One turn sends every row of this set to another row. A few are shown first. Where does it send the rows asked after them?
H: [  8  36  29  22   7 -25  13 -36  20 -23  17  25   1   9  22  -1 -19 -42
 -20  13   1  31 -12 -23   6   1 -15   1 -11 -15 -20 -16   6  -3   0 -28
  17   5  27   2 -33 -46  -1]
Z: [  5  25 -34   6  43 -13   5 -29   5  -3   1   8  28   5  16 -12   0  -5
  19  -7   1   8   2 -27  14  -7   2  -6 -19  -9  -3 -13 -24  16   2   1
  -1   2   1  -1   0 -22  14]
D: [ 19  33 -30 -18  15  -4  -6 -29   0  26  10   3   1  26  24  28   6 -41
  -9  11  17  44 -13 -29   1 -36  19   3   4  -8 -23 -10  -7   5  -1   8
   9  -1   7 -12   3 -17  27]
F: [  6  15 -38  -6  12  -6  15 -22   7 -26  18   3  23  -6  19   7  -3 -15
  -6 -11  -3  19   0 -17   6   5  13 -11 -26 -15  -2 -12  -2   7  11  -5
  14  14 -20  -5   7 -16  34]
M: [  3  14   4 -30   8 -13  23 -38   1   3  -6   3 -24  -8   2  29 -11  13
  28  -3  18  44  -8 -15 -15 -18 -14   3  -9   8  -8  14 -13   4  -8   8
  10 -30  10   4  26  -3 -12]
K: [ -3 -16 -16  -6  34 -23  -2 -24   5  -3   4  20   1  16  20  -2   6  -6
  36 -10 -13  18  24 -29  15  -5  -8  -4 -19   4   0 -12 -36  12  -8 -21
  -8  -1 -10  -6   1  -9  -1]
A: [  0 -25 -20 -17   2 -17   7 -16   6 -27  21  16  -4   6  23  17   4 -17
  11 -13 -19  30  23 -20   8   6   1  -8 -24  -3   0 -11 -13   1   1 -27
   7  11 -30  -9   8  -3  20]
Q: [  3   7  41  11  -4 -24 -15 -45 -16  13   5  31  35   3  11  35  16 -25
 -37   2   1  54  -1 -31   5   1  -5 -11  -8  -3 -20  -9  -5  -4  -9 -14
   0 -18  13  -4   9 -28 -32]
C: [-11  17  -1 -50  -6  -6   9 -23   1  -9   5  21 -19   4   7  25 -12  -6
  14   1  20  52   3 -15  -3 -16 -37   5   5  -2 -18  23  -7  -3 -19   0
  14   1  16  -2  24 -11  10]
X: [-10   3  31   1 -16 -27  -5 -49  -8  -2  17  29  28  -6   9  16  17 -28
 -30  17  13  59  -9 -25 -10   7 -17  -4 -11  -3  -7 -33   3   6  -9 -21
  10  -4  14   3  -2 -35 -36]
N: [ 14   3 -13 -12  -1   5  14 -17   8  19  11 -12 -26  13  34  37   2 -24
 -13   7  20  44  -3 -23  -6  -8  34   5 -12  -7  -5 -15  -7  -2 -12  11
  17  15 -21 -20  20  10   4]
J: [  9  11  48  27  -2 -13  -6 -37   1   7   2  17  26   5  14  16   4 -13
 -50   7   8  49   0 -24   4   7  -9   4 -12 -12 -12 -19 -14   1 -14   5
  -8  -1   2   8  17 -19 -38]
E: [ -9  24  36  14  -8 -25  10 -32   9 -13  18  34   2  -8  25  35 -11 -33
  -6   0   6  36 -15 -17  13  16   6 -10 -17 -15 -17  -8  10   2 -10 -37
  28   7  17 -40 -15 -25 -14]
S: [ -2   9 -19 -23  28  -6   2 -31  11  49   6   4 -15  17  22  11  17 -21
  22  23  28  35   2 -27 -14 -25   6  -2  -7  -4  -7 -34 -11   8  -8  -7
  14   5   8 -14 -18 -21  -9]
Y: [ 12 -17 -14 -22   7  -7  10 -11   9  14  10  -2 -37  37  31   9   3 -37
   1  20   7  45  15 -47 -18 -17   3  12   3   0  -5 -20 -19 -11 -15  -5
  10  -5 -10  13  -8  -8  -1]
V: [ -6   4  38  11  -3 -11   2 -35  -2 -11   8  10  25  -1  20   3   9 -23
 -48  20  14  48   6 -38  -5  16 -16  -1  -8  -3 -10 -22  -1 -11 -13  -5
   8   9  19  22   2 -36 -35]
L: [ 13  18  48  25  -4 -28   8 -21  13 -23   6  34  -4  23  19  30 -23 -37
  -8  -7 -13  38  -2 -37  15  -1  -1   6  -3 -13 -17  -1 -14   0  -9 -27
   7 -26   7 -17  -8 -12 -19]
P: [  8  23  54  36  25 -14  22 -29  29  -4  -1  13  -8   4  20   9 -17 -14
  -5   4   7  18   6 -27   7   8   2  -4 -21 -13 -10 -15  -7  -5  -3 -20
  12  -3  15  -9 -21 -25 -37]
W: [ 20  19  -6 -14  14 -13  22 -38   1  21  -7   2 -27  -1   2  14 -14  10
   0   6   6  33  -5  -7 -22 -13 -24  -3 -11  -8 -16  22 -11 -18   2   8
   9 -25  -1  31   5 -22  11]
B: [ -3  20  -6 -30   2  -2  14 -28   9  23   4  17 -25  -6   6  13 -11   7
  -5  11  21  38   1  10 -13  -3 -39  -5 -11 -21 -16  18  -3 -14 -11   1
  18  19  -3   7   7 -22  17]

K -> A
B -> W
And these:
V -> J
P -> L
N -> D

One turn sends every row of this set to another row. A few are shown first. Where does it send the rows asked after them?
desom: [  5  28  25   3  14 -14 -12  -5 -11  10   5  -6   5   7  -9  -5 -13 -17
   5  32  26]
dek: [ -8  15 -23 -18  -3 -19   2   5 -26  -1  -2  18  -5  -4  36  -8   6 -17
  21   4 -16]
dogim: [-23  18  21  22  -3  13 -23   9 -25   5   4  -6 -12 -12   7 -27   8   2
  -9   5   9]
guk: [-16  10 -19  10   5   1 -19   7 -19  27   2  24   1   4   2   0  22 -13
 -13   7 -24]
samo: [ 28   4 -28   6  -5   4  -9  -4  -6  23 -25  -2 -29   1  23  -6  20 -13
  21  -9  10]
zeg: [  4  11 -21 -18  15 -19 -10  -7 -18 -14   4  15 -24   2  27 -22  12 -16
  22   6 -17]
satos: [  4  14  -3  26  16   6 -16 -26  -3   3 -13   0   0   1   7   5 -18 -18
   0 -12 -36]
geni: [-13  -7  -8   3   4 -30   7 -16 -43  33 -10   0 -18  -3  -9 -26   0 -27
   7  -1 -24]
sote: [ -2   8 -21   7  11  -6   1 -22 -37  16  10  15   7 -32   3 -22 -30  -8
   1   3  16]
kob: [ -4  -7  -6  13 -23  -2  -4  -2 -20 -16 -10  -4 -12 -12 -18 -20   1 -25
   5  15 -12]
Gatu: [-10  19  17  17  -8  12 -15  -8 -25  12  -6 -24   2   3   2  15  15 -14
  11  19  -1]
boso: [ -5  12   2  -7  30 -15   4 -12 -34   3  25 -14  -9  10  21 -22  -3  -3
 -22 -11 -25]
Sil: [-11  21   3   1   6  -1 -25  -4 -16   0  -4 -12   8 -16 -11 -13 -12 -26
   5  17  35]
buki: [ 35   6   3   6  24  14   6 -20 -12  32   3 -24 -16   9  10 -25   1 -11
 -22 -24  12]
lak: [ -9  14  21  -3  20   5 -22   3   6  -6   7  13 -41 -10   1 -10  -3   0
 -12  -4  16]
Piru: [  5 -19 -16 -13  19   7  11  -8  26  27 -13 -17 -17   6  13 -27  -8  12
   5  -2  -8]
fimip: [-16  14  20 -15  21   7  23   4   4  27  -1 -22 -38  16  -2  -6  -3   6
   0  -1  13]
bov: [-17  -1  -2 -10  16  11 -15 -13 -22  39  15  17 -27   6  16 -19  26  11
   8   4  18]
Kuf: [  1  13 -10 -10  23  -7   7 -19 -22   2  29 -19  -4  -3  22  -9 -16 -27
 -18  -8 -24]
ledur: [ 18   6  -5  16  10  10   5  -8 -23  41  -4 -31 -15  10  17  -6   6   1
 -23 -27   2]
raken: [ -6  13  -9   4  32 -11  25 -14  -2  42 -19 -22 -20   5   5 -15 -10 -18
   5   6 -29]
dev: [ 11  -5  -4   0  23 -12  25   1  -5  13  16   7  -5  15   2 -50  20  -4
  -4  -6 -15]
bazo: [ -1 -11 -17   5  16 -16   8  -5   2   7  -1  32  14  -3  15  -5 -18  -1
   1  -7  27]
lipi: [  1  -1 -32 -13  -4   2  13 -17 -28  30 -24 -16 -23  -2  18   0 -26 -21
  13 -11  -2]
vala: [ 26   8 -10  -1  -3   3   1   5 -16  28 -27  13 -16   7  23 -23  24  -1
  18 -13  21]
fige: [  9  16  -7  -2  28  -6   6  -3  13  35   3   7  22  25   1  -7  -3 -12
  19  -5  21]
zaku: [ -3  20  25  -2  14  -6  16 -24 -27  -2  -7 -23 -26   4 -18 -11 -12 -18
  16  10 -15]
Zavin: [  8  34 -11   0  24   4  -1 -20 -25  43  14 -10  15  -3 -12 -24 -16 -17
  19   6   9]
vefe: [  3  23  26   5  13 -14   5   7   6  14  10   2   3 -12  -5  10  -9   7
   1  12  26]
Boz: [ -3  -9  -9   4   6  -6  30  -3 -34  17 -26  -3  11   4   8 -16   3   5
  -6 -27 -12]
pota: [  5  14  17  -8  16   4 -13 -15   7   1  -2  -6 -27   4  -4  32   4 -16
   9  11   3]
Kited: [-12  16   5   4   5  -2  -8   8   1   4   1  -4   5 -34  -7   2  -6  -3
   1  -3  36]
vetib: [ -2 -38 -15 -14  -9 -12  -6  -9 -15  17  -4   5 -14  -2  -1 -39   4   3
   8  -9  -2]
Sor: [  3   4  14   6  26  16 -11 -46  -5  15  -1  -7 -29   4  21 -14 -14   6
  20 -13   7]
Fuvus: [ 15   4 -28 -16  14  -3   7 -13   1  27  18  -5 -38   9  11 -35 -11 -31
  17  10  -6]
Mog: [-17 -12 -11   1 -16  11   3  26  11  14  -5  -3 -24   0  -1 -15  10  -1
 -12   5  15]

bov -> Sor
boso -> zeg
And these:
fige -> Zavin
Sil -> Kited
kob -> Mog
Boz -> dev
dek -> vala
Piru -> raken
Gatu -> dogim

